In the data rows, 128 means zero.
Each pair is two rows. How far apart are they, by a hidden measure? 0 means very close, and 30 very far. Two or three weighted sums of its numbers give each row a place; it is the straight-line distance between the places.
[101, 122, 151, 153, 180, 92, 128, 106, 98, 86]
[98, 95, 151, 116, 98, 173, 154, 142, 123, 98] -> 13
[174, 121, 57, 36, 98, 92, 129, 168, 214, 217]
[79, 104, 151, 154, 180, 173, 131, 101, 84, 76] -> 14
[199, 212, 151, 179, 98, 92, 67, 70, 83, 117]
[118, 130, 151, 151, 98, 173, 159, 162, 156, 157] -> 4
[106, 106, 151, 139, 180, 173, 165, 150, 136, 111]
[109, 113, 151, 131, 98, 92, 143, 140, 129, 116] -> 9
[128, 92, 57, 59, 98, 92, 147, 156, 150, 121]
[109, 91, 151, 107, 98, 173, 157, 145, 125, 109] -> 6
[182, 210, 151, 176, 98, 92, 52, 63, 89, 130]
[143, 171, 151, 189, 180, 92, 91, 74, 72, 97] -> 6
[164, 125, 57, 62, 98, 92, 134, 171, 186, 179]
[90, 81, 57, 94, 98, 92, 144, 136, 116, 83] -> 18
[99, 87, 57, 101, 98, 92, 147, 142, 120, 91]
[168, 120, 151, 74, 98, 92, 165, 173, 172, 138] -> 29
[119, 130, 151, 155, 180, 173, 175, 173, 169, 151]
[105, 75, 57, 81, 98, 92, 151, 133, 109, 77] -> 20
[94, 79, 57, 57, 98, 92, 127, 159, 188, 216]
[186, 197, 151, 178, 98, 92, 84, 75, 94, 128] -> 27
[68, 74, 151, 116, 98, 173, 168, 157, 141, 113]
[150, 173, 151, 178, 180, 92, 95, 83, 95, 109] -> 9
[114, 92, 57, 92, 98, 173, 165, 162, 138, 113]
[82, 98, 151, 151, 180, 173, 125, 102, 75, 80] -> 18
[102, 99, 151, 110, 98, 173, 156, 152, 145, 131]
[103, 95, 57, 107, 98, 173, 174, 175, 151, 116] -> 11
[98, 127, 151, 158, 180, 173, 139, 125, 111, 94]
[208, 205, 151, 140, 98, 92, 66, 81, 130, 172] -> 6
[109, 126, 151, 162, 180, 173, 146, 129, 115, 105]
[161, 166, 151, 176, 180, 92, 134, 115, 112, 113] -> 8
[77, 92, 151, 115, 98, 173, 151, 148, 131, 111]
[96, 94, 151, 137, 180, 173, 165, 146, 117, 103] -> 8
[207, 192, 151, 119, 98, 92, 72, 102, 152, 197]
[93, 113, 151, 170, 180, 173, 147, 126, 99, 94] -> 11
[80, 102, 151, 145, 180, 173, 121, 106, 81, 82]
[122, 96, 57, 67, 98, 92, 160, 165, 172, 138] -> 14
[74, 109, 151, 163, 180, 173, 110, 81, 59, 72]
[146, 107, 57, 56, 98, 92, 134, 165, 185, 183] -> 11
[120, 158, 151, 184, 180, 173, 123, 104, 90, 74]
[103, 79, 57, 77, 98, 92, 168, 174, 169, 146] -> 10
[211, 188, 151, 98, 98, 92, 43, 82, 129, 188]
[83, 99, 151, 133, 98, 173, 134, 119, 101, 93] -> 19
[92, 95, 151, 116, 98, 173, 172, 177, 171, 142]
[143, 162, 151, 182, 180, 92, 101, 82, 78, 98] -> 11
[99, 87, 57, 74, 98, 92, 161, 200, 217, 216]
[158, 127, 151, 85, 98, 92, 160, 176, 179, 157] -> 22
[107, 134, 151, 158, 98, 92, 120, 105, 95, 96]
[139, 101, 57, 77, 98, 92, 163, 173, 181, 170] -> 10
[150, 177, 151, 185, 180, 92, 75, 69, 83, 115]
[83, 97, 151, 137, 180, 173, 143, 118, 102, 87] -> 6
[93, 122, 151, 164, 180, 173, 128, 105, 90, 79]
[87, 81, 151, 102, 98, 173, 164, 159, 148, 118] -> 5
[125, 94, 57, 88, 98, 173, 179, 179, 176, 151]
[195, 202, 151, 155, 98, 92, 65, 75, 109, 150] -> 13
[92, 109, 151, 157, 180, 92, 125, 112, 81, 88]
[107, 92, 57, 79, 98, 173, 170, 183, 170, 130] -> 25
[102, 122, 151, 159, 180, 173, 134, 120, 101, 96]
[165, 189, 151, 184, 98, 92, 71, 70, 70, 104] -> 5
[223, 201, 151, 131, 98, 92, 55, 81, 120, 178]
[96, 118, 151, 149, 180, 173, 149, 133, 125, 93] -> 11
[107, 98, 151, 123, 180, 173, 163, 155, 136, 109]
[112, 87, 57, 67, 98, 173, 154, 153, 133, 97] -> 12
[143, 97, 57, 55, 98, 92, 161, 173, 159, 125]
[90, 99, 151, 107, 98, 173, 160, 169, 181, 165] -> 4
[198, 189, 151, 120, 98, 92, 53, 77, 121, 174]
[91, 129, 151, 158, 180, 92, 99, 88, 79, 88] -> 13
[108, 88, 57, 86, 98, 92, 153, 157, 150, 119]
[94, 115, 151, 147, 180, 173, 142, 124, 112, 103] -> 10
[120, 86, 57, 73, 98, 173, 164, 156, 131, 96]
[138, 160, 151, 183, 180, 92, 126, 107, 94, 93] -> 14
[86, 86, 151, 109, 98, 173, 154, 138, 120, 95]
[84, 86, 151, 113, 98, 173, 177, 171, 159, 123] -> 4
[146, 96, 57, 71, 98, 92, 161, 165, 157, 140]
[92, 112, 151, 158, 180, 173, 136, 117, 92, 81] -> 8
[79, 94, 151, 122, 98, 92, 117, 90, 84, 78]
[134, 158, 151, 165, 98, 92, 92, 76, 74, 78] -> 10
[155, 175, 151, 181, 98, 92, 84, 74, 85, 124]
[95, 111, 151, 133, 98, 173, 147, 142, 135, 115] -> 8
[104, 137, 151, 172, 180, 173, 118, 98, 89, 97]
[123, 108, 151, 119, 180, 173, 165, 157, 139, 109] -> 13
[149, 112, 57, 73, 98, 92, 155, 181, 190, 182]
[112, 106, 151, 109, 98, 173, 187, 201, 198, 170] -> 9
[206, 205, 151, 157, 98, 92, 67, 77, 115, 164]
[195, 191, 151, 122, 98, 92, 50, 71, 118, 158] -> 6
[89, 118, 151, 168, 180, 173, 129, 114, 87, 88]
[217, 193, 151, 115, 98, 92, 71, 99, 154, 199] -> 14
[130, 105, 57, 77, 98, 92, 144, 170, 174, 163]
[122, 94, 57, 70, 98, 92, 142, 171, 187, 185] -> 4
[88, 113, 151, 134, 180, 173, 152, 157, 150, 123]
[92, 87, 57, 78, 98, 92, 157, 184, 196, 176] -> 9
[212, 182, 151, 85, 98, 92, 64, 117, 164, 211]
[198, 196, 151, 158, 98, 92, 66, 72, 97, 146] -> 13
[97, 96, 151, 133, 180, 173, 189, 176, 159, 131]
[203, 177, 151, 100, 98, 92, 67, 97, 137, 182] -> 11
[93, 107, 151, 126, 98, 173, 164, 173, 177, 169]
[138, 96, 57, 71, 98, 92, 162, 156, 142, 105] -> 6
[112, 122, 151, 158, 180, 173, 141, 121, 110, 113]
[180, 135, 151, 62, 98, 92, 113, 163, 195, 217] -> 16
[122, 86, 57, 100, 98, 173, 185, 164, 141, 106]
[214, 203, 151, 128, 98, 92, 52, 77, 125, 183] -> 25
[154, 182, 151, 190, 180, 92, 106, 94, 94, 101]
[86, 78, 57, 83, 98, 173, 160, 160, 153, 122] -> 14
[94, 119, 151, 168, 180, 92, 117, 85, 69, 76]
[121, 89, 57, 90, 98, 173, 167, 156, 140, 106] -> 26
[226, 191, 151, 98, 98, 92, 64, 101, 160, 212]
[119, 135, 151, 164, 98, 92, 121, 104, 88, 94] -> 17
[209, 192, 151, 109, 98, 92, 42, 72, 125, 185]
[155, 108, 57, 70, 98, 92, 154, 181, 200, 203] -> 7
[144, 164, 151, 178, 180, 92, 98, 73, 76, 82]
[120, 112, 151, 111, 98, 173, 159, 168, 155, 127] -> 10
[168, 117, 151, 89, 98, 92, 174, 173, 161, 132]
[128, 148, 151, 177, 180, 92, 118, 89, 87, 81] -> 19
[107, 89, 151, 107, 98, 173, 155, 139, 116, 90]
[108, 95, 151, 98, 98, 92, 171, 193, 205, 202] -> 19
[91, 96, 151, 130, 180, 173, 167, 152, 135, 114]
[224, 190, 151, 86, 98, 92, 45, 87, 150, 221] -> 13
[80, 75, 57, 111, 98, 173, 157, 143, 114, 91]
[87, 118, 151, 150, 180, 173, 144, 139, 119, 104] -> 18
[147, 110, 57, 71, 98, 92, 153, 184, 197, 190]
[98, 111, 151, 147, 180, 173, 156, 149, 125, 100] -> 4
[98, 115, 151, 169, 180, 173, 142, 120, 92, 101]
[102, 101, 151, 112, 98, 173, 172, 186, 187, 172] -> 8
[160, 179, 151, 183, 180, 92, 102, 97, 97, 111]
[91, 115, 151, 163, 180, 92, 118, 93, 73, 71] -> 13
[106, 84, 57, 82, 98, 92, 156, 170, 159, 141]
[127, 103, 151, 99, 98, 173, 166, 161, 137, 105] -> 19
[74, 90, 151, 113, 98, 92, 147, 151, 134, 116]
[91, 115, 151, 164, 180, 173, 137, 114, 90, 87] -> 8
